In the rows, 128 means zero.
Each named turn below is shown by a few rows before and after it. Which turns, in which order, take the first row of each later pair to the second? The first pair is answered.
G (before -> after):
[115 116 146 136 114 146 111 161 100 131 135 102 138 144  88 145 153 121
  87 159 128  84]  ->  [114 140 134 151 119 132 129 162  95 132 127 108 138 139 111 124 136 144
  64 150 148  82]
[111 138 133 135 122 147 149 106 132 114 139 133 119 107  86 119 159 141
 178 118 128 162]  ->  [116 104 133 160 151 145 129 113 122 126 145 156 104 120  92 128 167 142
 170 133 139 142]
[135 126 140 112 103 146 106 141 130 137 125  93 169 141 117 124 106 107
  98 131 137 128]  ->  [142 105 134 123 117 143  96 144 122 146 124  99 158 152 121 126 106 105
  92 140 146 115]
T (before -> after):
[149 127 126 110 141 149 104 146 114 134 115 136 161 131 140 116  94 127
 118 151 142 122]  ->  [143 150 120 130 137 162 112 147 113 134 115 133 163 128 138 111  98 138
 118 144 134 134]
[115 177 151  72  86 142 149  99 152 106 114  90 182 122 146 138 119 132
 157 159  70 149]  ->  [123 150 156  47  83 128 140  97 148 104 111  94 187 129 160 139 106 127
 142 174  85 130]
[126 108 169  62  59 135 137  99  83 123 117  71 154  98  81 103 103 175
 162 122 138 132]  ->  [131  99 167  65  65 132 128  99  72 127 108  73 160 107  94 102  93 174
 148 130 159 120]
V (before -> after):
[ 91 170 103 119 127 128 115 160 129 163 143 132 130 130 160 146 103 121
  55 171 144 164]  ->  [ 87 171 100 114 131 131 115 160 144 172 147 145 125 127 155 150 112 111
  69 181 116 171]
[ 84 142 139 123 117 152 121 118 131 130 129 141 124 161 121 104 106 180
  83 134 121 123]  ->  [ 77 139 142 107 123 145 121 115 149 129 132 156 117 159 113 112 117 166
 102 136  94 131]
[129 156 107 172 134 144 138 120 108 133 121 127 127 136 139 112 125 148
 110 112 146 141]  ->  [117 127 112 123 157 133 127 118 149 145 126 154 107 138 131 142 139 114
 155 134  82 141]
Q (before -> after):
[112 166 118 126 128 131 159 134 146 119 134 130 107 117  98 116 152 134
 166 105  95 160]  ->  [124 168 100 141 151 110 157 145 137 130 111 145 120 139 163 104 102 151
  95 119 132 116]
[119 108 119 103 135 102 153 139 138 128 111 127 100 148 128 149  95 104
 141 108  95 135]  ->  [129  97 120 106 141 101 144 139 133 129 107 126 100 153 138 150  89 109
 127 115 107 121]
[137 140 149  77  82 133 131 127 152 117 148 104 165 127 136 140 103 108
 127 129 111 114]  ->  [128 155 149  80  91 133 142 131 161 121 137 110 163 122 137 133  98 109
 133 129 103 116]
C (before -> after):
[140 100 131  77 125 111 136 109 112 149 144 102 144 133 127 147 117 115
 162  87 126 144]  ->  [144 100 129  81 128 111 123 116 113 158 139 105 166 142 154 152  97 103
 138 100 125 123]
[107 172  81 120 121  79 178  98 147 136 131 133 111 133 162  93 116 163
 119  97 133 149]  ->  [114 102  90 110 161  66 154  95 161 158 141 164  85 148 152 120 135 143
 133 126 124 135]
[146  88 134 126 134 136 117 114 118 122 133 136 110 124 105 124 142 146
 138 129 148 124]  ->  [148 110 132 134 122 143 105 126 115 131 127 127 138 131 140 115 111 130
  99 142 148 102]
Pairs:
Between the rows of a pair lie two turns.
[148 110 139  99 105 113 108 130 113 122 128 104 158 136 156 141  89 117
  57 135 166  98]  ->  [133 122 159  75  66 141 120 131 128  99 149  80 154 111  96 153 131 103
 136 115 116 146] : G, Q
[139 108 151  50 107  82 123 141 143  97 162 138 156 112 102 160  97 108
 133 101 125 147]  ->  [129 139 148  57 102  93 128 149 153 105 160 140 164 114 110 157  93  97
 138 100  95 149] : C, Q
[147 109 112 227 164 165  93 163  95 146 130 142 145 125 144 128 120 109
  87 159 139 109]  ->  [111 212 115 151  96 162 162 137 127 109 118 104 158  79 114  95 129 131
 159 105  82 171] : G, T
[119 147 105 107 121 139  89 128 110 111 137 127 160 134 153 109  90  87
 133 120  98 100]  ->  [124 146  96 124 138 133  95 131 108 116 129 134 152 137 170 103  89 102
 113 127 119  85] : G, G
[122 132 124 101 123  93 160 132 140 128 100 131 143 136 187 110  99 135
  83 125 140 109]  ->  [121 112 153  82  92 126 146 117 139 107 138 107 132 113 107 126 151 123
 167 104 104 154] : Q, Q
[145  87 109 135 142 134 107 121 136 142 139 149 113 125 116 141 154 148
 110 116 176 132]  ->  [137 115 126  87  98 145 119 114 142 121 146 114 135 105  88 140 149 137
 131 104 142 150] : G, G
[130 161 103 132 141 132 164 122 138 117 127 140 106 116 147 100 136 155
 117 118 146 147]  ->  [137 111 137  64 113 125 128 119 145 115 144 126 123 118 125 137 142 114
 137 134 112 139] : G, T
[133 138 110 173 143 127 117 139 110 138 119 130 133 152 165 116 109 147
  74 138 166 108]  ->  [119 128 119 127 137 115 157 115 126 108 131 128  99 114 100 116 162 181
 158  98 148 162] : C, T
[136  90 125  98 139 116 136 125 151 121 119 154 122 129 148 115 123 125
 135 141 118 118]  ->  [133 134 117 149 128 136 152 128 125 109 118 134 137 122 157  93 118 153
 121 115 142 138] : V, T
[136 104 144 138 102 181 100 140 108 139 152 119 134 133  97 167 162 100
 160 149  82 132]  ->  [131 133 148 145  83 182 116 134 103 125 154 105 140 118  89 149 159 111
 167 128  89 153] : C, C
[129 113 134 161 121 154  84 143  96 142 126  82 155 116 154  99 101 140
  59 108 162  95]  ->  [106 156 109 149 142 128 149 120 127 117 127 109 100  78 113  73 160 179
 143  63 131 148] : C, Q
[ 97 114 114  88 121 113 109 148 118 128  96 133 164 151 194 132 131 130
  74 159 182 111]  ->  [ 60 167  94 128 150 141 133 160 156 141 109 166 144 145 176 127 158 121
 138 158  92 143] : T, V
[118 124 152 101 100 170  82 143 150 135 150 118 154 126 109 142 122  74
 161 164  49 125]  ->  [122 139  99 209 185 169 106 157 130 160 137 168 113 153 149 109 129 122
 116 165 102 106] : G, T
[107  82 146  55 158 134 106 144 175 133 154 136 120 118 110 174 150  78
 166 150  42 136]  ->  [152  83 147  87 104 140 130 111  86  89 143  63 142  94  99 129 146 161
 104  80 211 147] : V, C
[141  54 139 107 132 136 105 132 149 160 164 152 125 134 123 122 186 147
 125 136 132 159]  ->  [131 117 108 132 136 126 152 124 144 152 140 151 116 123 151  81 175 181
 103 106 154 174] : G, T
[163 115 119 127 127 158 105 122  87 121 147  99 137 128 103 155 123 136
 116 111 145 134]  ->  [162 140 116 128 123 153 119 121  81 115 145  97 140 119 107 141 120 147
 113 106 154 138] : G, G
[143 157 143 127  80 120 139 122 110 106 124  81 153 123 141  99  98 145
 108 111 167 138]  ->  [115 127 129 117 141 102 161 123 154 119 132 147  82 117 115 109 153 143
 181 118 113 162] : C, Q
[135 122 140 101  99 145  87 138 102 142 139  99 165 130 127 146 108 103
  97 165 130 112]  ->  [107 195 108 108 101 132 155 125 123 129 127 107 141 107 117 110 127 144
 143 126 110 156] : C, Q
[133 174 143 113 146 142  94 134 142 110  99 127 148 153 129 111 136 111
 164 122  56 127]  ->  [141 148 142  87 151 124  86 134 149 113  93 135 150 165 155 116 117 109
 137 137  74 100] : T, Q
[116 157 123 145 117 169 123 146 120 135 112 135 141 130 125 129 116 136
 122 124 141 113]  ->  [114 134 130 121 120 169 116 136 128 123 124 141 129 122  92 144 137 129
 153 122 126 125] : G, C
[104 124 111 109 168 116 144 127 169 145 146 163 104 135 141 124 140 124
 156 140  85 130]  ->  [100 172 106 111 141 125 165 118 158 131 141 142 114 125 138 103 142 147
 159 116  91 153] : C, C
[129 127 105 154 141 140 156 123 118 105 153 143 106  92  96 146 202 178
 193 132 130 178]  ->  [147  73 128 161 145 161  76 151 112 140 165 146 143 128 120 190 169 115
 143 193 105 124] : C, Q
[100 164 140 102 100 140 119 134 155 130 138 132 123 134 136 170 133  90
 111 178  85 137]  ->  [117 141 122 150 130 133 110 139 130 141 130 145 117 153 162 162 122 112
  63 182 143 113] : G, V
[149 137 120  88  87 102 137 101 136 126  94 147 128 154 123 142 110  94
 126 129  86 113]  ->  [150 177 109 119  75 111 153 100 122 117  90 133 135 146 129 118  99 118
 110 106 108 124] : G, C
[137 109 137 129 105 159 109 143 136 127 131 110 144 129 130 131 133 116
 119 134 145 131]  ->  [134 125 129 133 106 150 120 140 131 122 128 107 145 127 139 120 125 135
 110 125 155 130] : G, G
[135 117 163  86 103 132  96 128 115 106  97 126 157 136 115 140 116 105
 127 142 134 123]  ->  [133 103 162  82 107 128 100 127 116 102  98 127 141 133 105 139 127 112
 141 138 133 125] : C, C
[127 106 156 130 180 128 138 130 131 118 158 134 120 146 119 130 156 143
 175 148 100 139]  ->  [120 159 144 114 149 117 173 126 131 107 143 113 134 132 128 105 139 159
 166 124 109 156] : G, G
[117 113 154 125 119 161 118 127 125 120 163 109 133 106  90 146 140 101
 152 112 102 136]  ->  [136  87 142 156 144 145 119 135 100 130 149 113 122 125 122 136 122 122
 101 114 174 111] : V, G
[119 182 137 112  61 161 136 128 140 102 142  99 154  98  92 130 138 112
 172 127  96 160]  ->  [133 105 152  62  75 132 101 129 149 117 133 112 155 119 118 163 121  77
 142 166  95 118] : T, C
[126 159 121 160 105 137 182 103  95  89 118 125 117  96 119 104 113 162
 119  67 162 127]  ->  [139  70 163 130 113 153  84 125 117 123 142 133 134 122 108 174 111  74
 124 135  98  83] : G, C
[111 137 102 124 193  99 134 140 156 162 102 180 101 144 179 124  94 147
 120 137 129 114]  ->  [105 165 122  52 128  92 151 130 166 139  99 138 133 125 168 129  82 134
 142 120 105 134] : G, T
